500 stands for zero in the data rows.
Here are some points:
[612 533 331 429 376 479 556 517 277 595 494 483 452 456 733 558 539 474 719 649 544 518 670 636]
[489 662 460 465 576 468 538 442 508 608 361 464 459 441 509 471 498 485 447 447 378 436 480 596]
[432 516 600 510 707 475 528 530 645 421 494 490 426 587 311 412 438 484 319 346 516 419 295 416]
[470 611 674 468 784 529 403 516 677 580 472 401 488 557 280 483 575 541 366 318 450 401 288 417]
[506 512 643 517 622 536 458 524 598 475 536 578 507 507 399 477 503 564 363 333 488 474 438 438]
[499 658 548 431 664 535 415 590 595 575 553 438 412 617 353 580 570 507 554 464 491 517 336 421]
[503 521 518 495 485 473 552 498 476 483 428 458 509 445 534 455 438 477 534 547 484 412 525 569]
[449 333 523 549 359 508 517 534 501 421 498 513 625 507 547 538 417 549 552 575 568 563 529 404]
[530 604 630 469 710 505 418 565 659 537 526 442 431 597 338 519 605 512 472 342 503 423 289 375]
[464 362 740 541 621 547 464 460 626 436 467 587 567 477 457 386 349 589 243 330 551 402 466 380]
[574 484 433 466 352 511 458 578 421 577 540 465 516 511 598 610 601 512 728 647 566 621 592 523]
[498 493 367 517 339 460 605 409 408 501 436 412 547 408 635 525 553 443 566 598 452 509 653 598]
[444 633 415 454 589 500 494 503 507 530 512 478 416 584 404 495 584 377 530 498 395 487 438 528]
[458 370 614 548 497 523 527 441 523 412 469 494 567 407 492 440 347 499 433 463 549 401 492 468]
[489 599 399 479 491 469 553 514 429 586 497 489 459 507 537 509 570 460 564 524 482 493 576 594]
[507 357 637 449 574 525 433 589 668 443 568 526 508 575 400 493 450 581 378 436 615 521 374 325]
[409 359 629 580 538 485 515 489 590 334 466 534 541 502 383 436 392 522 370 490 557 434 404 483]
[419 589 556 571 648 539 540 460 619 598 332 473 589 451 382 420 453 502 428 406 344 402 401 546]
[429 562 380 544 452 450 628 355 452 540 340 412 576 414 545 451 494 429 496 522 287 500 592 589]
[574 262 434 466 340 512 515 572 481 377 648 600 617 485 620 558 551 573 469 507 664 570 645 460]
[370 215 598 607 435 506 606 405 566 340 439 572 635 441 554 388 271 492 320 466 464 408 526 417]
[415 409 659 586 630 532 448 433 661 377 518 526 495 549 298 458 390 532 323 381 442 415 356 422]
[621 417 385 439 352 510 470 679 447 517 648 531 486 600 594 548 624 529 662 623 690 598 479 430]
[460 220 619 603 398 510 481 452 574 364 561 637 630 508 442 414 381 588 320 485 608 592 479 342]
[482 283 623 531 511 550 499 494 646 417 537 476 634 542 464 497 486 594 367 453 558 510 416 368]
[551 233 620 514 348 552 393 583 628 433 654 550 662 537 483 575 452 689 451 574 656 659 470 336]
[563 374 258 456 205 455 574 531 321 512 589 504 544 489 701 536 580 482 617 724 606 673 682 595]
[495 375 623 533 531 497 429 506 625 451 539 539 508 561 347 440 478 576 377 463 619 560 402 351]
[562 337 591 535 538 488 429 606 579 452 613 538 519 617 414 479 476 600 403 469 623 521 363 336]
[548 565 545 391 607 512 450 656 573 566 519 453 447 609 414 563 627 542 568 491 522 534 385 449]
[648 683 552 301 645 588 299 732 589 648 688 467 387 631 450 598 668 581 628 448 712 524 405 400]
[403 389 473 585 425 467 603 254 413 417 414 531 553 342 567 389 344 396 395 482 391 473 633 520]
[513 684 438 525 563 476 500 386 409 606 409 542 373 432 527 496 540 447 538 473 371 491 610 635]
[403 735 374 527 576 532 552 508 522 556 490 406 420 545 429 501 575 357 575 513 392 440 413 566]
[604 778 524 452 635 491 395 629 509 703 501 438 374 564 466 564 658 488 622 475 528 500 467 539]
[497 281 495 503 395 506 512 452 428 441 509 557 582 405 643 472 401 499 494 573 596 540 646 522]
[661 675 533 344 630 562 320 670 626 664 534 451 466 583 417 601 719 586 552 440 559 601 373 445]
[425 718 369 473 575 483 489 381 406 616 397 462 414 459 462 503 564 367 586 576 359 559 539 632]
[472 666 626 456 719 483 402 516 630 555 459 483 448 559 311 485 521 518 400 335 455 551 411 442]
[537 681 389 479 521 410 494 568 393 607 506 448 403 595 459 533 633 446 629 574 450 572 472 553]
[536 272 430 538 261 482 568 507 442 414 565 525 620 469 606 429 439 559 452 611 622 583 563 520]
[365 592 494 635 475 458 641 280 436 471 291 418 510 349 490 359 356 378 456 490 280 377 560 598]
[519 573 454 470 513 454 535 563 467 478 479 467 412 561 443 453 547 450 537 518 498 498 467 513]
[426 292 614 595 500 530 552 415 546 384 421 543 603 397 515 370 290 527 312 437 509 434 503 531]
[508 278 535 531 328 516 501 547 567 373 545 535 590 491 529 506 464 540 512 547 621 609 544 416]
[580 731 377 506 497 458 510 472 292 632 449 511 340 522 633 567 606 418 693 583 338 486 574 642]
[470 490 586 513 657 511 512 538 608 525 531 512 513 537 400 473 461 560 384 384 487 437 439 488]
[632 471 602 407 574 592 412 690 547 591 634 477 463 562 578 546 563 571 572 516 651 413 417 471]
[430 704 411 539 539 460 601 429 472 543 323 460 481 474 456 475 481 427 491 483 278 462 504 586]
[409 518 494 520 548 495 505 469 581 514 465 472 541 516 389 427 450 488 371 448 465 532 412 468]
[434 290 674 628 512 521 487 420 578 419 520 562 567 503 377 370 288 588 330 436 555 491 406 348]
[606 589 492 409 618 509 381 645 500 645 645 459 394 660 419 618 690 569 583 514 585 560 341 464]
Then 40 other points, each followed by its number:
[607 745 499 451 612 536 382 597 454 710 523 442 398 534 468 563 652 492 640 497 520 559 460 554] 0
[565 509 594 551 553 566 391 528 554 551 593 593 532 496 484 501 526 581 441 374 537 564 512 453] 1
[434 460 490 560 493 541 564 440 473 466 462 587 549 471 475 416 438 493 355 456 465 481 449 486] 2
[618 570 565 424 553 526 334 622 575 577 664 483 428 659 393 552 669 579 533 491 607 581 426 431] 3
[525 722 475 497 657 533 478 524 492 613 463 504 466 475 462 485 628 476 506 404 427 505 482 565] 4
[542 376 443 434 306 468 487 493 403 439 517 529 531 473 656 563 487 524 604 613 605 619 645 489] 5
[513 215 490 485 371 515 443 602 470 379 582 560 584 546 545 563 499 546 556 669 719 598 482 445] 6
[425 685 436 582 537 477 568 359 402 558 351 491 445 399 536 442 461 355 531 494 347 446 560 643] 7
[460 535 595 548 631 520 459 449 576 541 441 496 521 457 462 453 414 494 418 432 470 445 473 515] 8
[423 228 544 671 343 498 517 462 572 278 524 573 601 484 493 425 362 484 375 481 526 483 500 389] 9
[623 291 395 431 321 507 464 553 416 496 687 536 538 528 628 560 564 543 527 610 667 634 548 468] 10
[598 426 396 494 326 439 479 631 361 508 629 543 476 600 570 531 599 500 645 681 604 639 549 477] 11
[503 534 669 492 631 512 405 609 641 481 548 528 475 551 362 493 470 559 412 365 593 495 381 355] 12
[388 735 471 583 621 438 626 391 474 558 291 448 466 436 406 439 451 403 399 393 238 379 459 648] 13
[481 529 522 465 495 521 475 529 505 503 548 484 493 508 520 556 543 507 539 518 571 537 512 476] 14
[420 668 329 577 542 418 610 470 435 563 395 406 501 469 451 454 506 367 470 493 314 472 470 648] 15
[490 292 499 512 342 520 590 483 505 378 517 580 576 439 631 431 400 483 384 475 570 393 540 417] 16
[622 370 561 465 522 600 387 741 575 575 649 479 604 623 525 625 630 626 618 562 637 530 380 413] 17
[463 494 485 529 417 443 562 423 460 480 427 484 498 430 592 528 446 476 592 583 460 485 625 580] 18
[519 609 392 464 433 519 467 566 515 532 553 407 402 572 430 545 644 430 694 585 535 523 458 473] 19
[426 557 646 480 730 480 454 470 600 527 462 478 474 526 350 507 468 524 372 367 458 455 379 435] 20
[463 655 561 542 624 526 465 490 534 579 469 532 458 523 425 486 508 464 462 432 398 508 456 521] 21
[511 350 641 512 652 519 465 477 566 433 571 497 467 548 453 543 430 542 387 410 546 467 376 409] 22
[591 785 398 375 531 520 436 480 407 728 476 446 384 475 509 569 612 494 685 548 495 519 567 631] 23
[529 512 651 484 606 557 390 572 536 502 637 558 418 578 467 539 467 537 527 489 620 466 452 448] 24
[530 797 358 511 441 479 484 419 306 652 463 534 423 481 534 462 601 431 612 530 366 582 597 558] 25
[479 524 555 496 565 482 471 441 549 516 452 477 510 453 443 509 479 519 410 435 450 513 495 514] 26
[453 356 547 549 469 558 529 461 596 386 516 430 589 492 446 436 433 546 354 494 492 464 411 482] 27
[617 613 466 408 575 527 437 523 456 618 596 470 334 548 565 577 622 481 585 497 526 490 491 518] 28
[457 509 460 442 553 515 482 514 525 469 561 451 478 586 358 501 539 452 560 526 466 505 413 439] 29
[464 556 645 532 612 485 485 413 591 466 397 485 478 456 399 473 438 518 398 366 421 435 483 538] 30
[374 526 416 610 488 451 603 337 441 488 376 523 522 443 475 408 394 426 423 511 340 505 518 548] 31
[598 340 423 503 297 521 530 591 469 449 532 540 642 441 650 537 557 542 512 606 552 556 571 568] 32
[603 552 533 444 470 538 435 628 447 603 561 514 521 537 586 539 559 557 608 526 562 491 518 489] 33
[392 655 413 585 542 449 630 359 429 556 329 418 438 458 528 449 457 354 545 503 293 385 533 595] 34
[587 372 555 481 439 505 420 587 531 506 510 478 526 549 501 575 506 631 553 580 601 605 499 480] 35
[490 172 629 501 438 494 479 533 505 312 578 602 582 543 494 470 352 578 371 542 654 517 464 429] 36
[509 567 548 509 584 525 434 464 579 521 475 578 569 454 439 449 526 582 409 348 465 537 492 460] 37
[637 624 305 391 426 490 439 504 333 674 598 444 418 524 562 570 697 473 652 615 513 648 570 595] 38
[424 444 395 565 442 476 625 368 464 486 393 555 645 347 555 431 413 488 387 450 331 458 619 599] 39
Which two of these numbered points are nearest to each point below, ignoring the 3 directions in which the first points spread most? Their numbers follow each, nearest first.
[447 529 438 533 467 489 537 349 394 495 419 516 493 406 523 433 451 429 497 576 407 559 572 610] > 38 3
[585 386 510 396 531 519 439 553 527 501 621 474 439 582 530 619 586 536 552 539 647 494 453 402] > 22 28
[458 373 473 591 384 489 662 425 473 369 428 515 563 407 624 420 361 464 375 462 486 330 543 489] > 16 34
[466 526 541 574 546 546 489 444 500 468 469 595 528 496 449 417 434 517 339 388 416 468 451 435] > 2 21
[531 521 396 500 348 456 537 522 386 547 496 429 507 482 604 595 571 451 727 686 496 578 643 581] > 18 34
[559 549 565 452 539 542 431 418 464 541 569 513 451 490 524 504 519 525 443 407 524 495 510 438] > 28 23
[539 697 433 429 659 490 426 554 468 640 494 495 378 606 407 515 616 485 530 482 468 570 401 469] > 31 2
[439 365 467 625 327 497 598 362 366 348 432 634 577 346 631 411 331 443 409 558 471 444 633 605] > 7 12
[516 641 418 491 452 496 522 507 415 572 460 414 437 468 547 534 545 435 650 603 476 535 566 622] > 14 18
[645 689 571 380 563 496 289 585 486 619 640 487 357 624 390 556 669 535 651 554 629 666 422 453] > 3 0
[399 658 627 504 734 482 453 385 597 561 372 439 451 474 325 471 465 493 321 362 362 467 403 512] > 26 20
[612 410 353 432 349 519 492 594 386 567 619 517 490 561 611 564 596 511 619 645 602 584 507 528] > 10 2
[549 502 496 536 512 478 514 496 475 500 558 543 439 533 482 427 518 467 445 477 537 515 445 472] > 10 2
[427 418 593 500 567 452 516 334 538 432 401 496 539 414 439 475 370 521 303 393 439 428 518 518] > 26 20
[622 589 589 371 623 559 362 649 610 562 686 490 448 572 391 564 709 593 507 360 707 593 439 396] > 4 26
[533 704 300 546 378 458 517 504 379 579 451 460 406 508 518 497 621 352 697 593 391 540 577 604] > 9 11
[407 538 653 537 680 525 474 353 567 446 416 603 547 416 398 370 401 554 229 275 459 438 524 462] > 37 4
[433 652 644 491 775 553 472 464 658 587 455 464 452 472 388 417 441 502 354 296 473 363 355 475] > 8 7
[584 240 569 594 279 614 399 705 595 400 768 555 618 616 515 545 493 605 613 635 709 565 457 338] > 9 19
[613 684 614 426 704 568 278 655 555 638 669 493 331 654 407 611 631 541 656 459 655 519 378 434] > 24 7
[403 800 547 518 701 527 474 357 536 631 354 487 496 430 401 402 446 477 418 379 296 457 518 554] > 37 23
[405 639 604 403 818 499 499 424 578 536 412 457 444 526 335 509 459 531 333 334 360 399 342 515] > 20 26
[589 612 377 456 407 425 471 579 362 596 550 468 393 577 541 573 648 455 687 644 527 604 552 563] > 11 31
[461 432 421 474 427 501 541 504 477 430 575 436 496 552 471 512 528 440 552 563 497 491 498 516] > 29 19
[432 645 431 467 636 491 529 425 494 585 405 484 523 438 460 453 545 458 416 387 344 475 545 572] > 39 4
[517 670 394 442 586 487 519 527 475 621 459 417 427 522 501 596 634 417 622 483 453 451 451 478] > 34 14
[516 205 522 487 332 493 477 535 491 392 581 566 583 505 498 481 457 547 507 645 685 617 503 450] > 6 31
[479 224 473 535 336 505 539 437 481 376 552 636 593 447 633 463 421 551 433 507 585 623 677 480] > 21 4
[434 716 366 544 546 484 580 355 441 598 359 476 529 381 495 470 553 423 468 447 283 489 599 692] > 39 4
[513 139 612 564 392 505 463 564 589 306 630 643 599 541 466 424 376 634 267 439 701 551 460 299] > 2 31
[451 106 691 571 454 554 441 453 670 283 582 610 630 516 373 390 306 595 277 420 620 492 402 312] > 3 10
[605 293 450 467 224 506 515 545 448 404 592 484 558 467 716 632 572 528 709 678 656 584 684 521] > 18 30
[469 420 352 591 302 463 642 428 321 418 435 580 529 426 669 465 406 457 493 591 446 502 642 594] > 2 13
[552 697 549 423 661 504 399 621 556 644 581 450 371 582 429 524 610 463 642 461 597 528 388 449] > 7 12
[652 368 528 465 460 590 356 668 476 480 746 568 475 632 509 564 568 601 535 536 720 619 427 360] > 7 2
[544 473 501 438 453 500 431 606 477 566 594 476 463 570 601 638 590 505 674 663 586 591 527 500] > 18 14
